128 stands for zero in the data rows.
Here are some points:
[139 140 117  97 133  59 137  92 128  99 112 135 100 137 137 120  81 136
 127 104 114 129 119 154]
[119 171 140 113 112 112 119 161 132 117 129 135 154 162 134 131 119  86
 137 122 164  90 197  95]
[140 199 147  62  90 101 109 205 153 130 134 119 186 134 146  12 110  87
 123 146 168  77 206  80]
[139 145 119 132 148 150  97 185 126 139 162 133 181 146 119 155 184 100
 125 149 179  93 140  87]
[122 110 112 155 132 152 110 128 116 147 147 128 131 107 130 155 162 126
 122 147 118 125 117 100]
[101  38 139 176 150 166 147 102 137 128 127 126  95  62 134 100 172 157
 103 179  64 190  32 172]
[132 136 149  91 129 107 151 101 125  93  88 120 116 133 134 101  89 150
 124  95 123 146 112 157]
[114 117  89 182 140 177  87 192 128 187 210 139 189 105 118 192 196 106
 147 178 152  82 148  46]
[136 125 138 115 136 110 139  89 144 107  91 102 103 162 142  95  93 143
 108 102 113 135 127 161]
[120  99  91 174 162 189 109 140 120 157 212 133 135 107 119 167 194 125
 134 159 127 115 131 118]
[125 122 115 143 125 136 121 113 131 139 134 129 102 134 138 121 139 138
 117 131 121 122 117 127]
[112 157 168  95 111 120 141 132 118 131 126 133 130 139 142 118  70  98
 124 121 145 140 156 110]
[105 152 158 136 105 117 117 159 127 159 159 130 156 148 136 115 116 110
 140 125 142 115 182 113]
[135  93 130 138 143 149 135 120 124 162 134 122 138  94 118 147 153 141
 129 135 122 155  84 148]
[141 161 151  69 134  95 153 132 129  91 109  95 124 147 132 110  89 137
 115  92 171 131 128 160]
[141 132 167  83 114  99 145  99 119  78  71 127  97 141 137  82  76 130
 112  90 116 158 117 172]
[130 172 119 141 125 118  88 234 138 155 183 116 147 167 132 139 153  71
 137 148 164  88 189  57]
[153 175 163  62 126  80 149 144 110 105  95 111 137 151 145  52  67 143
 121  80 170 134 158 162]
[147 134 195  23 118  55 174 116 125  49  26  96 110 173 148  58   8 153
 141  45 141 156 116 252]
[143 107 113 177 145 162  96 138 125 168 163 132 139 123 114 152 173 119
 128 162 109 113 108  98]
[146 160 166  54 112  61 163 112 131  92  68 122  97 169 127  55  32 126
 115 129 132 148 141 169]
[114 108 102 179 126 172 116 143 120 165 153 141 132 115 135 150 180 131
 127 157 112 138 125 114]
[109  47  94 182 124 196 110 122 105 200 165 163 120  70 118 185 231 127
 134 134  88 174  67 123]
[118 176 124 122 121 128  93 180 136 144 168 147 151 166 118 145 133 106
 153 118 179  72 185  81]
[127 136 129 135 133 137 120 143 123 122 146 107 146 149 125 140 148 119
 120 130 139 118 127 127]
[129 185 117 110 123 119 128 145 162 125 146 139 131 163 137 126 102 119
 143 120 158 107 181 102]
[145 119 141 118 124 119 141 113 125 125 104 121 120 132 147 120 121 122
 120 118 113 147 108 143]
[140 168 147  87 125 105 130 172 135 105 136 119 129 154 101 123 106 101
 123 108 170 113 176 127]
[114 162 134  98 130 126 133 171 133 102 151 139 144 142 120  92 103 102
 128 123 188 119 179 137]
[120  79 113 173 142 171 115  95 119 147 145 123 114  75 123 140 186 154
 135 149  86 158  49 108]
[138  85 119 128 141 137 142  57 114 115  83 121  93 103 131 109 126 172
 117 120  88 159  62 189]
[ 97  31  63 204 109 140 166   0 124 141  93 149  37  65 133 130 148 205
 116 152   0 197  57 176]
[117 133 138 119 113 118 140  96 126 114  96 146 100 143 134 123 102 153
 133 104 152 138 120 123]
[127 140 122 143 113 133 145 164 129 138 149 130 169 153 147 131 146  86
 140 152 154  96 156  64]
[140 117 127 158 128 164 133 124 128 158 131 140 137 116 135 141 140 132
 122 150 107 145 127 117]
[123 116 103 165 140 148 120 124 119 155 145 121 135 119 138 152 159 132
 146 152 122 130 115 110]
[118 134 110 142 134 141 107 164 123 151 156 121 153 141 120 151 161 119
 139 145 152 104 145 108]
[108  95  90 169 117 171 103 117 120 199 163 138 128 101 122 182 178 129
 133 163 125 121 125  94]
[112  98 102 156 151 171 127 139 125 141 140 123 118  97 137 153 156 150
 112 134 107 135  92 126]
[101 157 160 109 137 129 116 182 137 128 140 125 172 167 155 130 153  73
 145 116 167  90 180 103]
[139 102 124 145 129 137 149  69 115 125  90 130  99 122 129 118 122 146
 118 122  85 160  92 162]
[145  74 112 129 155 143 150  73 105 118 109 140  88 112 131  69 133 132
 138 136  80 195  73 169]
[107 128 103 192 130 199  86 192 129 189 187 173 161 125 129 172 202 102
 151 189 129 102 166  48]
[148 187 144 166 128 108 101 221 170 124 185 142 152 145 118 130 141  72
 162 133 206  54 196  77]
[134  97 129 109 140 136 137  95 122 112 106 135 101 112  88 113 129 150
 116 118 100 155  83 157]
[125 127 100 152 131 161 106 151 123 167 195 119 153 120 116 174 181 120
 139 164 149 105 140  89]
[145 144 153  41  96  55 178 105 130  57  62 120  98 180 133  56  28 113
 113  18 131 164 134 191]
[126 112 141 117 130 132 147  98 120 106  89 117 108 120 129 112 109 154
 113 116  89 157  81 172]
[130 155 138 107 126 116 117 178 123 121 155 131 163 138 121 137 131 102
 127 130 163  98 155  92]
[123 116 116 152 129 129 117  94 156 142 139 123  96 130 132 133 143 143
 126 129 117 137 113 137]
[127 126 122 129 133 139 123 123 128 134 136 132 143 127 125 137 149 133
 127 142 135 134 117 130]
[137  66 112 117 138 160 150  41 114 105  98 122  89  99 121 116 125 164
 119 142  48 138  41 183]
[157 154 168  57 102  71 120  56 103  65  60 120  66 153 104  87  29 141
 129  79 131 130 116 185]
[143 187 171  45 107  51 157 129 135  75  24 125 101 184 120  79  31  86
 136  66 165 135 198 155]
[126 112 121 124 159 113 120 126 135 143 141 140 131 109 114 138 141 140
 107 134 126 126 117 135]
[126  90 107 141 146 168 153 110 123 137 120 133 120  94 138 123 147 155
 103 119  97 153  73 161]
[ 79  97  89 179 122 162 102 103 131 162 149 132 107  98 127 158 178 142
 151 160 115 140  53 125]
[128  98 116 145 141 136 137  76 129 136 117 115  91 107 122 125 121 147
 131 128  94 146  97 151]
[117 147 126 132 123 129 107 160 129 141 144 130 152 145 116 146 131 110
 138 141 142 108 156 111]
[135 118 127 138 135 140 128 127 136 137 131 148 141 129 129 125 137 124
 117 140 119 128 130 132]
[127 171 149  86  91  91 129 175 126 155 116 116 139 172 137 110  80  99
 130  92 131  98 181 106]
[123 118  86 163 135 149 113 179 126 167 187 151 166 137 122 162 173 113
 149 161 168  86 171  79]
[149 178 159  76 118  83 139 129 131  73  80 134 112 152 166  82  69 123
 122  97 115 153 183 132]
[109  94 111 180 143 165 103  98 124 163 134 117 105 111 127 153 164 152
 138 153 101 149 128 122]
[102 146 116 146 108 129 101 152 126 134 147 128 147 143 134 132 124 111
 135 133 149  99 165  98]
[139 129 131 122 124 114 130 127 113 114 103 128 121 132 135  94  97 135
 120 111 116 134 106 144]
[125  87 118 160 127 154 154  95 116 155 103 135 106 110 142 125 148 144
 125 143  75 164  97 141]
[126 177 116 130 121 124  96 145 146 146 150 129 128 156 137 139 119  98
 144 144 161  88 170  85]
[146 179 150  49 122  74 120 164 140  91 118 126 149 179 134 100  81  79
 147  95 162 106 190 107]
[118  86  90 206 143 196  82 150 122 193 179 156 152  87 110 192 223 146
 136 169 103 105 110  85]
[131 126 123 133 141 150 131 118 121 121 112 128 125 117 136 121 124 131
 128 114 117 139 121 131]
[127 122 137 134 131 122 124 149 123 118 128 125 130 129 120 119 135 132
 129  96 146 134 130 131]
[118  86 104 135 115 146 100  83 113 153 123 140 116  91 117 127 180 163
 110 154  96 159 106 133]
[125  57 151 174 178 160 149  68 114 153  93 136 107 104 142  84 143 156
 112 143  50 178  70 158]
[156 138 177  70 113  58 167  99 123  76  61 129 112 141 139  46  26 116
 106  91 108 160 137 185]
[146  64 140 141 135 136 157  77 112 121 104 135 112 102 139 107 133 150
 120 115  83 170  79 168]
[107 117  94 181 128 178  93 182 137 183 193 134 173 110 121 176 209 103
 160 176 141  99 142  72]
[145  83 147 147 143 135 147  72 129 130 106 149  69 141 122 139 118 161
 125 108  81 198  71 171]
[151 127 176  62 118 103 157 120 143  51  72 111 123 143 134  69  92 113
 130  81 141 155 136 140]
[110 135  92 166 139 176  74 186 129 189 209 139 189  92 119 190 224  95
 134 171 160  78 153  48]
[107  77  73 226 165 209 114 172 113 201 201 154 165  34 105 177 251 126
 140 217 117 112 104  86]
[110 150  99 153 131 137 109 128 131 143 132 136 129 131 131 138 136 121
 143 135 126  75 154 106]
[140 211 165  69 106  36 150  84 136  57  53 109  91 178 138  80  34 111
 112  82 112 163 146 171]
[106 132 113 158 124  95 118 123 133 162 129 133 113 117 135 146 154 131
 145 140  97 123 126  78]
[159 112 132 124 133 116 138  87 121 116 102 125 107 121 129 109 119 148
 118 105 104 143  97 158]
[145 176 183  83 116  42 143 142 137  86  76 128 117 174 121 108  72 112
 119  91 132 117 170 147]
[140 134 126 108 129 113 126 112 107 122 117 139 121 125 126 127 152 134
 113 126 141 136 122 140]
[142 201 161 104 115  97 127 188 149 111 132 118 161 170 147 116 100  99
 137 106 171  82 185 109]
[133 131  94 161 136 150 112 118 134 147 138 120 129 107 122 134 156 109
 125 152 131 118 105 135]
[171  98 131  89 157  91 168 183 115  88 110 130 151  97 120 116  76 139
 104 114 103 154  76 136]
[ 95 148 112 159 112 131  98 167 157 145 188 140 147 127 125 151 143 107
 156 138 140 107 175  90]
[133 145 139 119 124  72 126 115 135 119 107 132 124 141 128 139 100 122
 124 114 124 121 139 143]
[112 120 110 183 148 158 109 112 134 165 143 135 106 124 116 146 159 133
 145 166 139 114 131  98]
[147 110 181  64 144  74 176  91 131  47  54 109  83 147 172  57  50 162
  94  48 127 169 100 239]
[139 114 150  98 135 106 155 112 123  90  86 126 109 134 130  95  82 139
 112  90 115 140 114 159]
[150  86 101 152 148 169 116 128 114 133 169 123 167  90 117 140 215 137
 144 157 143 125 112 125]
[102 117 106 178 124 140 101 114 128 182 161 117 150 141 127 168 168 130
 149 166 117 108 136  82]
[103 194 101 134 112 115  84 206 168 135 180 119 177 164 108 160 138  91
 154 143 197  69 214  55]
[131 139 130 134 127 124 120 143 128 125 126 124 135 134 132 121 123 122
 136 133 130 120 139 123]
[125 149 138 123 135 118 125 143 128 115 119 121 163 143 123 132 110 109
 125 136 147 119 149 116]
[117 138 111 145 133 162  95 169 122 173 170 134 164 127 125 176 170 111
 136 165 141  91 149  75]
[129 143 140 120 111 151 115 150 122 121 147 119 157 135 117 123 130 115
 148 129 136  98 150 119]
[168 187 186  59 107  55 148 152 124  79 102 118 137 190 128  76  36  69
 129  72 182 124 178 143]
[143 117 137 113 139 125 114 114 115 107  76 119 125 128 124 134 118 141
 116 119 127 138 135 141]
[131 130 109 136 135 124 100 159 122 160 154 121 149 122 123 151 156 121
 129 148 139 111 133 105]
[138  89 156  90 117 108 179  86 112  86  93 124 106 127 138 107  78 150
 110  83 102 122 107 188]
[118 104 122 140 134 155 145 115 141 128 119 123 113  92 149 128 139 143
 111 138 110 143  96 134]
[105  99  81 194 135 196 104 148 110 206 196 150 174  84 116 189 231 113
 150 183 125 119  86  69]
[140 110 144 132 123 133 120 134 125 128 124 116 123 125 138 116 126 117
 149 131 122 139 131 134]
[137 197 188  52 114  85  97 255 158 109 220 105 255 209 107 173 126  38
 123 123 255   0 255  20]
Then 16 other points, each followed by its number:
[108  96  84 186 119 167  96 147 175 194 186 125 149 131 118 178 191 117
 137 178 137  95 118  87] 0
[133 151 139 115 117 112 134 129 133 112 119 127 124 140 128 117 111 122
 131 120 133 128 145 117] 1
[146 185 156  58 123  68 132 163 145  80 121 122 147 155 126  91  71  94
 122  92 179 115 162 148] 2
[123 120 123 128 130 113 123  80 145 108  94 120  92 143 131 121  93 152
 126 137 108 149 117 158] 3
[146 173 167  68 124  73 206 146 117 120 117 132 120 144 136  90  96  93
 127 120 121 112 163 116] 4
[124 125 106 135 116 131 130 128 132 133 122 133 125 133 126 127 112 123
 142 144 119 122 131 122] 5
[130  40 119 138 138 123 184  27 116 104  47 120  81  91 135  91  83 181
 115  92  78 161  80 229] 6
[127 127 142 139 126 143 138 151 123 116 136 120 129 121 136 115 138 120
 128 134 136 116 148 127] 7
[119 145 115 147 139 142  97 193 135 156 178 137 179 125 133 165 108 107
 134 140 166 101 151 108] 8
[122 110 114 141 136 154 128 122 129 145 122 121 119 113 124 136 153 142
 131 141  99 136 104 131] 9
[135 162 126 110 125 111 107 162 129 131 141 126 146 139 134 122 122 106
 135 123 151 103 156  98] 10
[137 135 141 105 122 113 133 122 132 111 115 121 123 133 136 106 103 124
 123 113 133 129 130 138] 11
[116 118 105 173 116 156 113 141 124 223 167 105 144 111 136 154 179 121
 145 169 107 117 134 103] 12
[128 157 115 117 135 145  91 170 132 105 174 110 175 127 119 185 158 113
 127 138 168 103 153  73] 13
[144 141 155  74 125  95 167  81 130  69  61 119  98 162 146  88  68 136
 107  84 117 147 138 153] 14
[118 136 114 146 129 135 111 135 120 148 142 108 140 121 127 134 145 130
 157 141 121  79 147 118] 15
Which three of these numbered points are nearest to each point below by angle, seen from the average point of the first points? Their numbers follow each, nearest first.
[100  58 115 154 141 177 118 107 116 156 125 133 122  75 136 150 187 168
 121 151  48 157  65 163] > 9 6 12
[116 147 127 152 119 129 115 123 126 148 125 144 116 136 133 117 117 128
 155 140 111 128 141 120] > 5 15 12
[109 134 132 146 123 128 122 126 142 135 116 120  95 137 134 143 117 132
 143 177 136 113 134 125] > 5 3 15
[ 86   0  71 199 180 194 131  65 101 166 118 128  90  24 135 190 253 183
  97 180  37 210  10 153] > 9 6 12
[127  99 135 132 130 138 157 104 112 124 104 141 113 104 138 118 124 137
 127 130 103 153 119 160] > 6 3 9
[147 188 173  32 115  59 127 181 153  58 121 107 168 174 118  98  80 101
 109  74 205 105 173 142] > 2 1 11
[120 130 132 112 109  96 148  88 160 137  96 102  77 145 130  95  86 162
 136 110 110 157 105 173] > 3 6 14
[162  27 167 153 112 159 205  10  80  75  41 124 122  73 153  95 131 185
 114 117  45 211  12 220] > 6 3 9
[130  83 138 122 145 139 156  77 129 100  85 119  98 107 125 112 128 168
 107 112  96 168  64 176] > 6 3 9
[155 126 153  93 126 103 167  79 120  83  66 122 101 152 141  87  72 149
  96  96  93 167  92 169] > 14 11 6
[101 115  55 217 160 240  32 226 151 237 255 138 211  98 121 231 255 104
 164 235 170  76 119  21] > 0 12 8
[121 166 121 163 132 125 101 214 141 166 189 139 173 150 132 159 158 118
 146 158 153  76 187  64] > 8 13 10
[115 122  99 125 130 119 124  58 139 139 102 119  89 125 122 138  98 161
 137 131 113 127 139 173] > 3 6 14
[141 127 119 146 152 132 119 167 105 147 136 119 163 116  87 132 137 115
 170 144 132 112 125 100] > 15 8 13
[148 148 156  74 105 112 140 105 130  93 129 110 137 144 157  87  71 120
 127 113 139 131 145 156] > 11 14 2
[107  46  95 178 171 211 139  81 112 155 128 131 120  63 135 153 198 171
 114 167  83 159  82 140] > 9 12 6
[129 191 140 103 112 111  98 181 139 116 148 125 168 147 122 110 108  95
 142 120 172 100 183  94] > 10 2 13
[124 154 115 146 124 128 104 163 123 172 168 122 152 137 113 138 157 112
 134 154 148  78 150 101] > 15 8 0
[122 143 111 150 102 111 131 134 129 165 140 124 142 135 126 136 112 124
 161 139 130 147 161 117] > 5 12 8
[129 135 122 118 141 133 120 150 134 130 139 123 135 131 127 138 152 132
 117 124 139 112 131  98] > 13 10 8
[122 119 125 112 174 139 149 165 132 127 133 119 127 115 147 124 154 136
 110 123 138 122 110 128] > 7 9 13
[156 131 117 140 140 137 113 160 121 129 162 126 156 115 124 146 168 122
 129 147 147 112 133  93] > 13 8 0
[108  73 110 158 149 167 125 110 124 153 150 130 102  86 118 149 177 178
 124 159 100 151  83 138] > 9 12 0
[ 97 127 117 124  93 111 130  93 145 115 106 102 101 122 137 114  90 143
 132 109 115 150 127 132] > 3 14 6
[111  48  90 187 143 209 134  96 109 169 141 145 136  61 114 179 214 159
 124 157  71 157  31 134] > 9 12 0
[ 93 154 117 151 119 128  97 147 133 143 153 124 153 158 126 150 147 100
 153 161 140  85 161  72] > 15 13 8
[116  53 106 189 133 181 129  81 112 157 144 127 115 106 133 145 184 128
 127 169  73 161  76 142] > 9 12 0
[116  50 129 118 148 152 178  69 118 106  83 131  90  87 131 132 123 179
 100 121  79 190  59 181] > 6 3 9
[105  75 113 171 144 168 130  99 118 148 138 135 147  75 130 130 175 154
 134 149 101 152  88 141] > 9 12 0
[ 92  20  88 199 179 227 124  86  98 189 146 149 129  44 128 187 229 200
 137 197  58 163  41 121] > 9 12 0
[116  92 101 181 120 157 131  76 133 144 135 114  98 138 122 140 171 182
 146 142  91 132  86 120] > 9 0 12
[176 154 161  55 135  74 173 123 128  64  76 115 129 149 156  69  28 112
  89  65 131 115 145 173] > 11 14 2
[110 124 122 132 124 124 138  82 120 126  98 127  94 145 129 120 106 146
 127 116 114 149 117 164] > 3 6 14
[149 162 150  92 133  90 110 154 138 105 128 131 176 132 122  96  69  95
 124 112 145 117 157 145] > 2 11 1
[148 124 162 131 125 106 155 104 123 125  82 134  81 154 158  88 121 127
 146 109  99 146 159 150] > 14 11 3
[120  93 117 152 133 151 133  99 121 141 120 121 112 111 127 137 146 154
 128 142 100 141  90 142] > 9 6 3
[161 167 137 113 116 117 123 208 135 127 176 116 154 158 149  80 130  81
 137 116 191  91 158  96] > 10 2 8
[ 83  93  97 215 118 213 137  67 121 206  98 153  78  75 135 164 177 175
 110 195  43 168  91 117] > 9 12 0
[119 102 121 146 153 161  95 151 126 137 161 130 159 117 118 164 167 122
 140 161 134 115 119  98] > 0 13 12
[126 124  89 112 132 122 136 127 163 119 139 107 132 130  73 119 133 143
 144 120 134  98 135 130] > 15 5 0
[126 100 113 158 128 146 127  99 123 141 122 130 115 115 126 140 148 134
 125 134 104 116  96 131] > 9 6 12
[108  92 124 151 133 186 130  98 107 152 128 121 127 102 125 147 155 145
 110 133 130 139  91 137] > 9 12 6
[120  87 119 160 155 168 112 133 122 136 149 131 105 116 125 136 155 150
 129 155 118 159  93 138] > 9 0 12
[136  47 124 124 164 154 182  35 104 105  61 163  56  66 158 114 112 193
  90 114  46 214   6 235] > 6 3 9
[134 100 103 147 141 151 132 116 121 138 142 144 120 106 130 127 160 141
 120 148 131 147  99 149] > 9 6 0
[115  99 104 164 129 165 140 104 131 152 126 140 106 101 135 154 148 129
 141 135 103 125 105 132] > 9 12 0
[122 134 119 108 160 106 114 150 140 121 128 120 111 110 121 149 140 166
 119 130 150 126 113 113] > 13 9 8
[139 165 138  83 141  88 140 173 135  80 141 113 113 154 126  96 110 115
 129  84 232 109 164 133] > 2 1 10
[124 133 135 110 158 134 114 158 131 132 140 114 171 128 126 157 139 128
 137 117 151 115 125 109] > 13 8 10
[146 161 150  78 130  79 124 174 140  77 149 115 151 164 125 103  86 106
 125  88 181  95 178 116] > 2 10 1
[147 127 125 125 120 123 111 132 129 126 133 124 148 126 117 137 133 112
 130 121 148 109 126 113] > 13 10 8
[128 154 123 119 132 128 110 148 145 136 138 117 156 157 122 164 129 111
 155 130 143 132 144 104] > 13 8 10
[154 192 169  41 132  74 142 158 143  66 105 116 143 175 122  64  61 105
 140  84 169 122 178 162] > 2 1 11
Now 16 new points, numbered from 0 again:
[126 140 132 167 136 152 119  97 119 138 126 119 116 114 122 171 138 154
 122 131 139 137  93 143] 0
[131 162 144 103 138 126 110 178 144 105 174 117 163 146 109 126 120 102
 104 120 172  99 161 108] 1
[113  86  98 187 140 182 108 126 115 174 182 140 129  96 128 179 204 141
 139 177 113 126  98  88] 2
[123  99 124 150 121 139 153  95 106 141 104 155 108 106 143 126 139 153
 141 131  85 152  98 164] 3
[121 105  92 175 127 191 117 134 131 161 147 150 154 113 126 143 185 133
 122 160 117 132 110 105] 4
[146  86 129 114 133 151 131  84 134 117  99 104 104 102 153 104 134 148
 114 123  99 195  96 167] 5
[121 212 110 134 100 117 101 223 151 163 204 133 183 173  90 160 136  88
 167 124 209  53 226  60] 6
[120 185 107 131 133 132  72 202 140 161 195 137 193 155 115 166 165  85
 158 143 199  70 196  44] 7
[119 118 125 132 143 130 118 113 124 129 144 116 119 113 123 126 151 156
 123 127 130 135 114 152] 8
[ 71  62  78 213 119 178 175  33 106 132  99 138  66  92 131 172 144 195
  58 167  32 152  52 149] 9
[123 117 136 147 116 136 110 155 100 150 150 131 173 118 116 162 177  98
 106 154 139 106 131  94] 10
[113 163 110 159 121 141 100 187 146 178 176 142 171 145 123 161 169 101
 156 160 157  73 187  30] 11
[136 155 133  79 114  75 132 104 138 109  94 124 116 167 129 104  80 121
 126  90 136 125 149 141] 12
[ 85 110 140 130 135 160 151 125 132 130 155 128 112  94 132 140 156 157
 103 138 134 125 109 146] 13
[171  65 152 118 136 106 180   7 130  83  37 119  75 102 132  87  99 186
  76  86  56 208  50 223] 14
[129 174 129  99 128 110 105 190 138 128 167 121 172 152 138 166 122  84
 139 175 184  85 190  84] 15
Which three of these numbered points are nearest to each point below by angle, seen from the average point of the first points? Their numbers follow each, nearest first.
[127 109 134 143 141 132 173 131 124 121 186 135 129 104 128 138 153 124
 121 124 132 128 115 130] > 13 2 8
[115 153 120 130  95 121 118 145 129 130 118 122 135 146 122 127 121 114
 150 126 140 112 152 110] > 6 15 7
[130 144 128 128 132 127 115 165 128 143 166 136 160 125 120 144 154  88
 132 143 168  97 158  89] > 7 11 6
[147 104 126 129 125 136 140 145 129 119 132 113 136 120 127 123 145 135
 123 136 117 140 117 134] > 5 14 8
[103  76  88 226 170 206  88  99 118 196 208 165 111 101 100 192 179 119
 143 198 112 100 124  78] > 2 4 10
[126 148 130 112 139 111 120 163 153 117 147 130 138 128 139 141 138 122
 136 134 150 108 144 118] > 15 1 7
[116 113 115 150 113 132 126  79 122 131 101 127  88 121 121 136 135 171
 105 141  93 145 102 137] > 9 3 14
[133 107 124 159 129 139 109 114 129 146 107 132 109 105 127 126 223 156
 123 135 124 128 107 151] > 8 2 4
[124 149 133 137 127 110 112 146 138 129 149 123 125 151 127 130 121 115
 143 116 148 120 162 118] > 6 7 15
[129  84 116 136 133 146 140 105 126 116 108 132 111  90 140 129 136 147
  86 125 112 164  84 147] > 5 9 14
[163   8  97 162 173 168 167  33 103 117  81 120  68  30 151  89 179 187
  78 152   0 220  13 202] > 5 3 14
[115 142 102 184 136 171  90 190 146 187 192 140 195 130 120 176 173  94
 166 190 154  57 178  47] > 11 7 6
[106 104  96 190 150 189  93 154  91 183 195 127 157  86 114 209 223 123
 139 182 128 120 108  67] > 2 4 10
[ 96 109  77 200 123 181  83 144 117 190 169 163 163  99 144 163 194 121
 150 191 119 113 122  85] > 4 2 10
[142 158 155  87 115  87 139 132 138  90  97 123 126 167 128 110  72 120
 132  84 144 130 164 143] > 12 1 14
[122  99 127 160 157 158 121 122 131 109 144 135 127 127 146 106 155 136
 128 140 131 127  81 151] > 8 13 4
[146  92 131 141 121  79 164  22 149  42  61 122  50 131 133 105  84 191
 121 100  66 180  56 195] > 14 5 3
[127 180 165  62 113  71 138 127 127  90  87 113 122 175 123  99  43 106
 128  79 155 155 180 143] > 12 1 14
[130 133 127 126 135 145 140 149 125 127 137 135 140  96 132 148 157 134
 117 125 129 136 111 133] > 13 4 2
[115 129 127 159 128 149 103 179 131 157 184 134 170 118 123 148 179 118
 168 155 156  92 153  73] > 11 7 10
[114  78  85 174 166 191 118 122 123 169 174 140 126  91 130 183 184 148
 128 166 110 140  81 131] > 2 4 13
[126  93 131 154 150 145 128  97 114  96 126 124 120  96 131 132 175 147
 105 138 104 164  82 162] > 8 5 9
[142 185 122 107 130  92 127 105 127 103 112 127 138 144 118 111  81 126
 131  95 127 117 126 140] > 12 14 1
[ 95  94  69 190 120 179  87 107 127 190 172 143 130  97 124 189 190 160
 143 183 107 116 104  88] > 2 4 9
[143 168 143 109 116 103 136 122 126 109  92 136 116 174 134 117  83 118
 154  85 113 130 154 128] > 12 14 6
[137 110 140 139 119 126 119 143 130 143 155 128 141 122 124 132 151 114
 124 129 139 126 135 113] > 10 11 7
[137 111 139 125 118 119 156  72 123 104  64 114 100 121 125 102  91 164
 130 100 103 150  88 180] > 14 5 3
[ 99  90 115 247 151 255  59 155 116 255 228 139 160  75 114 244 255 134
 158 205 130 107 110  26] > 2 4 10
[135 180 156  92 107  60 133 145 140  97  97 132 120 160 128  78  66 127
 114  90 163 118 158 153] > 12 1 15
[127 121 121 114 127 129 137 130 128 101 130 121 128 115 126 123 123 133
 121 155 159 138 120 136] > 13 5 8
[113 138  84 188 135 161  82 203 122 192 196 147 160 128 143 176 211  91
 155 188 141  78 185  35] > 11 7 10
[137  70 131 140 150 143 147  94 120 112  96 125 104  76 130 113 123 138
 104 146 105 177  60 167] > 5 14 3
[141 174 155  71 102  96 146 136 137  87  93 133 139 137 143  94  52 128
 100  91 138 137 164 140] > 12 1 14
[128 149 125 115 128 127 123 137 138 133 134 128 150 129 120 140 122 120
 124 131 137 115 137 124] > 15 1 6
[161  86 143 108 128  86 151  48 114  89  55 104  94 151 119  80  58 131
  94  76  87 190  69 192] > 14 5 12
[151 108 185  69 133  84 191  54 125  57  48 117  77 125 132  83  52 162
  96  66  98 210  85 220] > 14 5 12
[122 114 142 112 153 149 129 123 129 115 126 122 119 147 117 107 124 134
 120 113 128 154  92 144] > 5 14 8
[128 122 130 114 142 134 124 138 127 114 147 129 127 131 131 128 136 123
 123 124 144 130 134 127] > 1 15 13
[120  77 121 180 118 164 151  80  99 169 102 140  77  83 146 119 155 175
 131 140  56 178  58 166] > 3 9 5
[122 135 110 164 139 140 131 113 109 165 163 135 126 111 127 150 165 121
 136 155 110 114 128 108] > 2 4 10
[111 161 128  98 140 140  96 206 119 132 176 138 192 110 112 160 162  80
 148 135 196  67 144  92] > 7 15 6
[126 225 206  19 101  30 151 154 121  48  68 133 122 216 133  83   0  93
 120  51 163 117 190 139] > 12 1 15
[110 110  94 190 124 163 101 126 130 185 169 139 131 119 129 169 182 137
 151 199 123 106 120  82] > 2 4 11
[ 85 116 128 158 137 142 126 113 148 132 142 123 116  91 133 154 168 142
 125 132 121 144 111 117] > 13 2 9
[108 180 117 128 129  94 104 165 138 137 157 112 139 147 115 138 120 102
 154 129 166 101 178  93] > 6 7 15
[115 125 140 111 151 131 114 146 136 100 163 137 160 131 108 131 136 121
  95 111 147 110  98 131] > 1 13 10
[129 174 132  97 137 103 121 183 130 123 150 108 159 144 118 151 134  85
 140 116 167  78 187  83] > 15 6 7
[128 161 115 138 142 149 107 226 135 164 204 148 177 139 140 144 178  94
 148 159 179  94 186  85] > 7 11 6
[125  99 123 141 143 145 133 135 126 137 154 122 147 114 119 151 148 133
 134 133 124 111 127 105] > 2 4 10
[118 124 126 142 122 146 104 154  90 192 168 138 153 120 125 166 179 112
 141 172 146 112 140  90] > 10 11 2
[142 164 153  74 125  95 136 128 132  95 115 140 114 148 129 110  82 124
 121  94 154 130 146 140] > 12 1 14
[146 122 134 112 123 108 138  88 128 114  96 128 112 130 128 111  97 138
 108 120 113 133 114 153] > 14 12 5
[148 117 130 140 119 133 157  99 106 124 109 141 115 120 141 124 126 150
 123 134  97 150 110 145] > 3 14 9
